In the rows, zero is written as 128.
Rotation paths and how fast each direction turns (degrees a step)
Each turn is a multiple of 5 degrees from 10 to 175, or 0.
Each row of a path follows its step; steps can be skipped.
Path 1:
step 1: [177, 129, 140, 115, 145, 111, 75, 140, 116, 97, 118, 174, 145, 109, 135, 104, 156, 131, 168, 123, 168, 136, 133, 171, 143, 132, 161, 132, 102, 146, 125, 124, 192, 98, 139, 74, 142, 105, 145, 129, 93, 136]
step 2: [140, 129, 172, 75, 167, 136, 127, 133, 84, 95, 165, 91, 159, 153, 136, 90, 114, 135, 124, 136, 143, 136, 168, 127, 118, 112, 186, 146, 142, 124, 174, 96, 144, 148, 110, 170, 169, 113, 113, 129, 138, 142]
step 3: [136, 172, 141, 124, 138, 145, 100, 112, 99, 129, 143, 175, 136, 141, 148, 112, 113, 132, 126, 84, 103, 139, 150, 53, 146, 92, 128, 138, 142, 117, 84, 103, 104, 151, 119, 170, 75, 151, 81, 114, 127, 136]
step 4: [164, 81, 103, 147, 115, 83, 72, 131, 159, 117, 160, 148, 116, 140, 87, 106, 150, 134, 106, 88, 155, 121, 133, 97, 139, 119, 92, 107, 156, 114, 80, 124, 150, 162, 115, 111, 125, 112, 153, 137, 85, 150]
step 6: [146, 169, 129, 144, 146, 144, 108, 118, 82, 144, 101, 146, 164, 135, 159, 118, 122, 103, 162, 137, 109, 151, 88, 135, 164, 159, 184, 139, 126, 141, 105, 83, 83, 133, 96, 65, 109, 150, 134, 131, 106, 134]
step 7: [191, 105, 173, 143, 124, 93, 139, 104, 105, 84, 140, 121, 156, 111, 83, 80, 119, 72, 92, 127, 108, 132, 139, 112, 145, 139, 151, 120, 130, 154, 131, 153, 147, 145, 78, 105, 154, 152, 126, 131, 124, 119]
step 9: [82, 140, 109, 125, 132, 159, 96, 171, 113, 139, 131, 183, 157, 128, 128, 143, 173, 115, 150, 56, 133, 117, 97, 120, 132, 137, 113, 141, 202, 132, 125, 113, 132, 112, 108, 114, 134, 126, 154, 104, 86, 141]
step 11: [116, 150, 120, 170, 89, 165, 135, 93, 83, 104, 114, 130, 117, 158, 107, 123, 121, 143, 119, 145, 158, 123, 163, 110, 157, 136, 146, 125, 115, 86, 145, 100, 58, 140, 123, 101, 95, 133, 133, 175, 177, 104]
step 12: [143, 138, 151, 200, 109, 101, 159, 132, 140, 82, 106, 131, 158, 101, 89, 119, 102, 127, 147, 61, 109, 121, 87, 150, 128, 134, 105, 124, 144, 95, 139, 121, 89, 115, 90, 105, 107, 115, 137, 131, 91, 144]
Directions:
[131, 124, 121, 149, 121, 124, 143, 124, 134, 135, 124, 124, 130, 132, 138, 128, 122, 141, 136, 139, 127, 134, 126, 130, 131, 120, 124, 112, 127, 122, 118, 121, 122, 145, 114, 125, 125, 122, 144, 135, 126, 127]  55
[125, 116, 121, 109, 135, 137, 120, 135, 118, 136, 125, 130, 127, 128, 148, 127, 121, 132, 140, 133, 140, 122, 125, 134, 131, 138, 131, 122, 122, 133, 138, 135, 128, 124, 106, 122, 132, 132, 125, 140, 128, 130]  85
[127, 121, 119, 132, 138, 142, 124, 124, 126, 121, 145, 119, 136, 114, 127, 124, 136, 131, 118, 147, 125, 130, 141, 132, 120, 124, 120, 124, 126, 134, 125, 130, 110, 120, 122, 129, 132, 113, 119, 121, 124, 127]  130
[129, 127, 134, 131, 136, 116, 125, 142, 123, 126, 125, 115, 143, 141, 125, 133, 142, 119, 129, 122, 118, 122, 136, 128, 120, 137, 125, 128, 131, 126, 128, 143, 120, 131, 124, 138, 129, 119, 143, 144, 132, 139]  145
[127, 132, 131, 133, 132, 134, 138, 151, 123, 125, 125, 134, 135, 131, 136, 109, 137, 137, 131, 127, 121, 131, 133, 122, 139, 111, 124, 125, 133, 139, 128, 134, 143, 127, 127, 136, 147, 131, 122, 121, 135, 125]  60
[137, 135, 119, 122, 138, 112, 119, 119, 122, 140, 143, 127, 126, 126, 123, 120, 126, 124, 135, 130, 128, 112, 124, 118, 138, 120, 135, 139, 132, 140, 117, 125, 117, 136, 124, 129, 141, 136, 141, 123, 126, 124]  20
[138, 122, 138, 131, 131, 138, 127, 122, 130, 136, 129, 129, 130, 128, 131, 126, 136, 119, 121, 145, 123, 129, 133, 109, 127, 134, 120, 121, 129, 132, 122, 129, 131, 133, 129, 128, 116, 159, 123, 139, 133, 132]  100
Path 2:
step 0: [117, 159, 154, 141, 153, 138, 114, 83, 109, 75, 102, 105, 181, 186, 129, 170, 121, 112, 120, 100, 81, 131, 76, 111, 124, 134, 146, 92, 120, 96, 151, 98, 131, 150, 110, 181, 142, 113, 119, 146, 153, 127]
step 2: [149, 163, 78, 107, 123, 160, 167, 160, 124, 96, 102, 151, 137, 185, 135, 149, 149, 103, 141, 142, 81, 139, 90, 157, 122, 155, 153, 114, 123, 152, 145, 112, 166, 156, 84, 121, 144, 115, 74, 145, 91, 113]
step 3: [119, 117, 144, 152, 93, 152, 100, 143, 109, 123, 158, 70, 152, 176, 115, 134, 125, 166, 145, 64, 72, 121, 131, 121, 175, 129, 116, 118, 136, 145, 148, 117, 96, 121, 77, 141, 110, 114, 90, 164, 136, 99]
step 4: [184, 137, 99, 142, 98, 164, 103, 126, 144, 111, 128, 175, 152, 151, 95, 121, 84, 144, 178, 114, 87, 128, 98, 71, 137, 107, 168, 137, 100, 114, 163, 123, 158, 181, 137, 122, 152, 127, 120, 101, 122, 105]
step 5: [166, 127, 116, 154, 108, 109, 141, 179, 129, 131, 131, 133, 154, 156, 176, 107, 152, 119, 144, 78, 74, 93, 98, 155, 137, 120, 120, 96, 150, 143, 156, 121, 165, 132, 110, 153, 174, 125, 103, 164, 188, 164]
step 8: [146, 174, 104, 147, 117, 126, 168, 107, 147, 118, 122, 110, 155, 155, 164, 106, 99, 107, 123, 84, 86, 93, 109, 98, 145, 110, 123, 155, 138, 82, 116, 106, 95, 143, 128, 167, 152, 168, 59, 156, 127, 114]
step 11: [117, 98, 72, 79, 106, 143, 125, 130, 132, 137, 146, 91, 131, 153, 136, 141, 124, 131, 121, 66, 91, 122, 145, 162, 129, 125, 125, 173, 94, 119, 147, 79, 122, 111, 100, 102, 123, 168, 52, 127, 146, 149]
step 12: [160, 121, 122, 153, 133, 162, 136, 169, 134, 89, 107, 133, 119, 170, 61, 118, 83, 171, 151, 117, 109, 137, 111, 114, 122, 72, 115, 138, 78, 109, 93, 129, 136, 134, 91, 170, 110, 177, 121, 149, 116, 142]
step 13: [118, 114, 89, 135, 131, 107, 119, 104, 148, 136, 132, 112, 144, 126, 164, 155, 84, 177, 178, 106, 82, 160, 91, 139, 113, 122, 132, 101, 121, 102, 152, 101, 153, 110, 150, 181, 156, 147, 90, 120, 193, 148]
Directions:
[147, 126, 130, 135, 132, 123, 132, 134, 134, 130, 125, 134, 122, 126, 120, 124, 111, 125, 125, 125, 145, 118, 124, 123, 136, 129, 134, 119, 139, 125, 109, 127, 125, 121, 118, 125, 120, 130, 124, 143, 129, 110]  170
[142, 125, 117, 121, 119, 128, 132, 138, 134, 138, 124, 120, 126, 123, 136, 120, 124, 123, 118, 140, 112, 133, 112, 127, 120, 133, 144, 135, 134, 137, 121, 123, 117, 120, 138, 135, 125, 116, 127, 119, 132, 133]  125
[130, 122, 128, 117, 142, 129, 140, 124, 137, 116, 119, 130, 133, 124, 132, 133, 117, 138, 127, 113, 136, 133, 131, 143, 126, 126, 122, 139, 119, 128, 117, 132, 128, 113, 144, 136, 115, 137, 128, 122, 129, 137]  20
[120, 111, 137, 126, 134, 113, 135, 114, 120, 136, 127, 136, 133, 121, 128, 120, 119, 131, 128, 137, 125, 117, 115, 128, 124, 114, 130, 136, 133, 134, 128, 137, 133, 143, 134, 135, 131, 129, 129, 144, 141, 135]  45
[136, 119, 136, 127, 129, 117, 128, 129, 128, 140, 141, 124, 126, 122, 125, 134, 126, 133, 124, 121, 123, 135, 134, 150, 138, 128, 128, 115, 127, 139, 135, 130, 117, 124, 118, 120, 139, 134, 125, 115, 149, 126]  175
[134, 124, 122, 128, 126, 138, 130, 125, 138, 129, 128, 138, 133, 116, 110, 126, 122, 121, 125, 128, 125, 129, 133, 117, 113, 119, 135, 129, 120, 142, 137, 142, 128, 129, 118, 108, 117, 136, 133, 121, 122, 137]  140
